In the rows, 128 means zero.
Named moves, each a turn or a mirror, and the order they were made in; the first pair answered
fosa:
[119 112 144 123 127 125 159 108 133  99 109 169 151 125 103 101 126 130
 103 121] -> [120 112 158 119 104 129 142 118 140  99  95 150 167 119 120 115 125 132
  98 128]
[125  88  81 132 108 129  86 173 156 179 112  91 146 136 147 103 106 102
 149 102] -> [124  93  51 134 156 110 124 147 143 174 139 121 110 140 127  76 120 100
 152  95]
[108 122 159 132  91 112 134 120 160 142 114 121 158 104 139 179 123 140
 105 144] -> [101 120 121 126 144  99 186  93 139 142 150 155 123 111 117 149 135 137
 101 135]
Puf:
[150 123 150 137 145 127 148 135 111 104 143 152  86 104 124 143 130 131
 130 119] -> [156 103 147 141 136 121 124 145 120 110 134 147  93 112 130 151 119 129
 132 103]
[120 122  95 120 153  96 158 116 164 143 147 128 129 124 106 116 140 113
 126 120] -> [121 115 100 121 157  91 148 120 158 145 145 127 129 123 111 113 140 108
 130 111]
[130 137 119 113  91 151  54 156 125 112  98 105 178 133 155 101  98 133
 134 119] -> [111 162 124 108  82 155  87 152 128 113 101  88 186 137 162 113 117 134
 127 160]
Bimu:
[135 141 139 105 117 122  93 100 127 120 120 160 162 122 112 138 126 153
 115 127] -> [136 113 134 119 123 104 107 109 135 150 118 155 154 110 108 168 131 134
 118 119]
[130  90 113 130 102 158 106  56 155 117 126 159 152 115 103 122 122 110
  93 128] -> [127  82 112 139 102 154 116  62 155 131 124 155 154 114 106 135 120 109
  90 125]
[111 137 126 125 104 133 132 127 133 145 113 107 158 134 140 159 131 116
 109 135] -> [108 148 129 127 100 136 122 118 133 136 110 103 166 138 137 142 131 127
 108 139]
Kepag:
[147 109 139 139 141 135 156 118 134 123 135 142 122 105 132 140 127 130
 113 118] -> [134 130 135 135 113 147 128 132 141 125 116 100 157 126 144 121 123 133
 122 129]
[185  83  93  99 136 135 101 125 138 158 116 117 150 111 114  94 114 117
 126  85] -> [184  98  86  94 153 136 108 127 127 156 116 113 139 117 115  79 113 125
 132  88]
[123 175 116 126 100 108 168  97 146 170 136 142 142 125 126 148 154  86
  81 127] -> [113 199 104 123 101 122 153 102 148 165 129 111 146 149 126 116 148  93
  96 130]
[130 163 148  86 130 163  77 155 139 115  85 111 153 123 169 113 114 120
 126 114] -> [130 161 122  87 194 138 128 141 108  96 124 153  89 117 152  95 136 129
 144 104]
Pairs:
Each pair is 2 to 4 moves apart.
[166 154 121 129 152 113 124 108 129 114 137 159 101 138 127  89 118 135
 132  91] -> [129 183 139 128 108 112 165 117 155 127 130  92 129 157 140 129 149 129
 126 160] : Puf Puf Puf Puf
[120 152 127 113  73 176  36 193 112  93  99  61 136 144 170  99  82 190
 187 127] -> [110 157  81 111 152 150  99 191  77  84 142  82  59 149 145  70 104 192
 216 117] : Bimu Kepag Bimu
[ 87 161  97 123 125 130 105 139 116 147 140  92 190 168 131 120 119 137
 107 142] -> [114 115 144 136  98 122 107 141 133 156 129 124 188 115 141 187 125 118
  83 136] : fosa Kepag fosa
[104 121 137 142 108 121 128 164 134 159 114  86 158 134 145 176 126 120
 124 149] -> [ 99 170 150 133 121 138 155  94 120 124 144 135 162 140 123 128 140 138
  96 162] : fosa Kepag Puf Bimu
[132 134 163 134  75 146 102 141 152 123  92  91 171 121 155 144 125 121
 120 157] -> [136  89 129 139 151  99 180 137 144 156 139 133  99 101 121 173 149  96
 134 137] : Kepag Bimu Kepag fosa
[158  67 151 118 113 134 123 159 152 113 150 144  99  95 166 176 147 109
 113 111] -> [135  96 100 109 113 153  90 189 147 117 144  85 117 152 178 117 130 121
 151 103] : Kepag fosa Puf fosa
[113 139  77 119 170 114 159 154 106 126 162 100  75 148 132 105 137 128
 140 122] -> [127 119 122 125 136 118 129 185 103 118 136  91  67 120 158 163 126 141
 151 133] : fosa Kepag fosa Kepag
